In the rows, 128 means zero.
The rows of A fall into 3 groups, which share some directions, and each row is roughly a mix of its group's hidden directions.
A:
[[143  68  86 137 124 122 135  74 119 156 100]
 [ 75 132 147 154 127  98  99 118  67 156 118]
 [135 134 110 106  73 113  79 103  94  84 116]
 [137 141  79 164  92  95 101 128  85 107  96]
 [134 151 178 154 167 115 189 131 122  98 145]
 [194 124 162 146 149  96  92 107 141 124  93]
 [ 69  97 138 140 150 105 147 165 135 181 115]
 [185 132 152 131 141 126  94  68 112  92 126]
 [ 87  93 118  84 110 125  88  81 119 159 145]
 [118 167 170 120 101 104 121 154 186 107  95]
 [174 106 115 119  98  64 121 161 158 131 108]
 [140 183 138 122 139 134 121 197 174 129 132]
 [124 130  77  96 147  98  77  96 149  94 111]
 [112  83  91 140  91  65 111 114 107 111 129]
 [176 125 154 121  79 106 100  97 154 169 107]
 [116 129 177 142 135 133 113 105 103 176  65]
 [114 103 100  71  97  88  88 125 103 151 114]
 [ 93 142 147  77 122 142 126 109  74  85 155]
 [133 191 121 162 151 168 139 138 109  89 159]
 [190  92 148 106 115 118 158  99 123 115  82]
 [185 103 146  97 115 120 168  92 104 125  89]
 [125 165  97 126 126 165 120 164 111  66  94]
 [153 147 152 153  76 100 149 113  76 151 157]
 [107 166 137 117 103 143 131 133  94  88 196]
 [ 74 122 148 115 134 122 191 151  92 130 159]
 [121 125 107  54 111 100 116 168 144 139  94]
 [145 148 105 176  86 128 129 137 178 105 173]
 [145  68 128 132 141 122 173 129 156 170  86]
 [104 165 187 117 124  92 131 118  72 142 133]
 [ 54 139 141 144 119 120 158 122  73 117 129]
 [ 71 108 130 127 114 108 167 143  73 150 156]
 [131 124 128 110  81  94  83 156 187 139 143]
 [140 105 105 137  71 181 183 127 122 129 120]
 [108 116 109 169 138  87 147 107 123  79 181]
 [148  91 136 115 111 142 140  49 120 143 164]
 [149 118 140 108  75 130 116  86 102 121  65]
 [143 153 199 130 100 151  79 111 148 140 121]
 [135 115 129 131 175 148 150  88  59 132 102]
 [ 82 132 169 158 128 122 120 103 104 192 117]
 [106 149 170 180 183 131 125 150 154 101 125]
 [109 127 125 170 154 150 189 156  93  99 104]
 [118 156  91 177 117 144 135 142  78 104  83]
 [104 161 120 166  80 102 146 157 181 127 112]
 [161 111  91 107 124 187 120 152 123 182 138]
 [152  98 166  96 177 163 101 107  93 150 132]
 [107 108  58 119 167 170 160 128 130 139 141]
 [165 126 168 158 152  70 111 123 128  89 101]
 [168 106 146  67  76 132 117 147 158 140 122]
 [ 80 108 164 175 117 100 163 136  86 113 123]
 [ 76 108 114  98 158 124 158 134  82 102 168]
 [132 148  86 125 100  81 122 189 129 115 165]
 [170 111 116 119 134 154 201 146 145 135 166]
 [136 165 175 155  90 163 147  89  96 137 146]
 [135 116 129 178 123 160 201 115 110 104 115]
 [104 158 146 128  66 145  83 159 136 155 153]
 [125 126 106 189 157 112 160 164 111 134  78]
 [ 89 120 138 160 127  68  75 138 103 145 143]
 [101 141 110 135 210 143 119 151 136  91 134]
 [147 149 110 173 112 138 152 162 183 159  94]
 [120 168 173 188  98 141 129 116 148 145  94]
 [ 94 134 132 136  81 172 138  92  71 133 112]
 [172  98 124  99 114 140 197 138 118 153 156]
 [122 161 185 166 152 142 101 162 132 167 144]
 [137 186  93 137 154 156  81 149 143 102 103]
 [181 153  82 139 140 154 168 127 136  81 129]
 [127 129 137 193 171  76 126 105 100 111 128]
 [133 166 108 120 123 141 149 198 166 150 159]
 [ 86  90 158  91 143  89  86 101 114 109 134]
 [174 135  93 124 128 154 143 174 180 155 105]
 [175  83  95 106 100 101  94 111 118 165 118]
 [ 93 116 175 133 181 143 151 147 135 105 175]
 [114 114 134 121 203 116 103 149 171 138  94]
 [ 97 170 167 184  96 123 140 101 129  97 132]
 [169 131 141 149 123 141  98  65  85 143  96]
 [119 130 160  84 109 103  87 104 102 146  72]
 [ 66 126 116 157 162  85 117 163  94 129 121]
 [ 89 124 139  97  91  95  99 152 138 175  88]
 [154 133 106 114 172 182 171 131 103  95 150]
 [127 171 138 166  55 145 112 123 150 147 115]
 [131 121  96  81 122 113 173 101  73 153 149]
 [153 120  86 182 134 118 147 107 134  90 180]
 [162 140 132 105 145 182 113  74 165 135 157]
 [ 68 120 140 144 154 102 169 172 156 118 151]
 [ 56 117 125 127  95 129 139 114  96  93  89]
 [ 77 117 182  83 157 142 128 155 113 153 116]
 [146 125 184 164 135 133 178  90 100 113 153]
 [133 104  79 123 141 145 129  77 113 107  68]
 [100 131  74 136 105 151 189 112 112  97 148]
 [153 147 106 170  81 124 119 151 191 146 128]
 [ 99 108 114 127 134 115 130  81  47 133 125]
 [153 130 151 154 184 175 158 131 140 100 164]
 [149 106 172 143 118 103 109  58 123 163 121]
 [117 108 136 162 150 117 117  55 107 174 139]
 [133  84  86 146  86 100 141 104  78 149 130]
 [175 134 141  99  94 125 117 104 170 159 179]
 [130 152 142 169 142  73  75  97  99 125 117]
 [ 72 143  65 122 130 150  89 132 125 151 150]
 [ 79 137 121  90 128  85  74 126  99 153 137]
 [ 84 167 153 160  91 164 127 155 108 157 154]
 [169 100 110 116 131  91  84  77 158 149 139]
 [172 108 139 149 119  91 189 131 138  91 158]
 [102  75 126 146 145  83 175 131 116  85 123]
 [150  75 110 144 173 128 116  92  88 143 162]
 [166 177 156 109 107 138  73 131 170 126 125]
 [159 156 175 103 141 130 119 143 169 121  68]
 [157 118 125  98 185 173 147 122 100  94 159]
 [146 143 137 134 175 137 150  76 102 104  74]
 [111 147 154  80 139 118  80 149 139  69 144]
 [149 108 106 134 164 113  89  80 163 177 129]
 [111 126 121  98 119 105  96  99 114 110 207]
 [160 127 116 120 149 107 102 169 177 125  68]
 [106 137  89 157 119 141 150 121 119 199 167]
 [170 119 167 118 176 109 107 101 156  80 127]
 [209 116  86 127 112 142 141  98 134 143 130]
 [ 64 159  99 102 126 153  76 138 109 130 132]
 [147  76  72 122 142 111 106  91 119 128  87]
 [142 135 177 148 191 110  96 107 151 122  95]
 [116 111 100 155  97 103 128 138  81 110  63]]
Here is one row from each group, named. Which group is each of the other rows in?
[181 161 150  79 117 146 101 122 148  85 116] -> B
[140  84 153 165 187  90 144 137 141 105 111] -> C
[114 163 125 115 145 160 111 125 104  52 157] -> E

[105 101 139 110 106 142  89 129 103 203 119] -> B
[149  97 163  96 167  94 132 138 182 127 160] -> E
[ 92 121 121 135  67  79  90 121 127 163 116] -> B
[183 125 162 144 138 153 173 135 153 108  82] -> E
[120 166  80 133  99 107 173 146 143  78 114] -> B
[ 90 129 136 112  59 109  78 120 119 149 151] -> B
[171  75  92 119  94  99 127 122 163  97 122] -> C
[135 147 168 131  81 158 158 117 136 188 153] -> E
[ 49 131 128 124 153 106 145 129  77 132 139] -> C
[129 115 142 160  94 124 158  73  87 156 165] -> E
[161 148 142 138 159 133 134 154 128 185 188] -> C
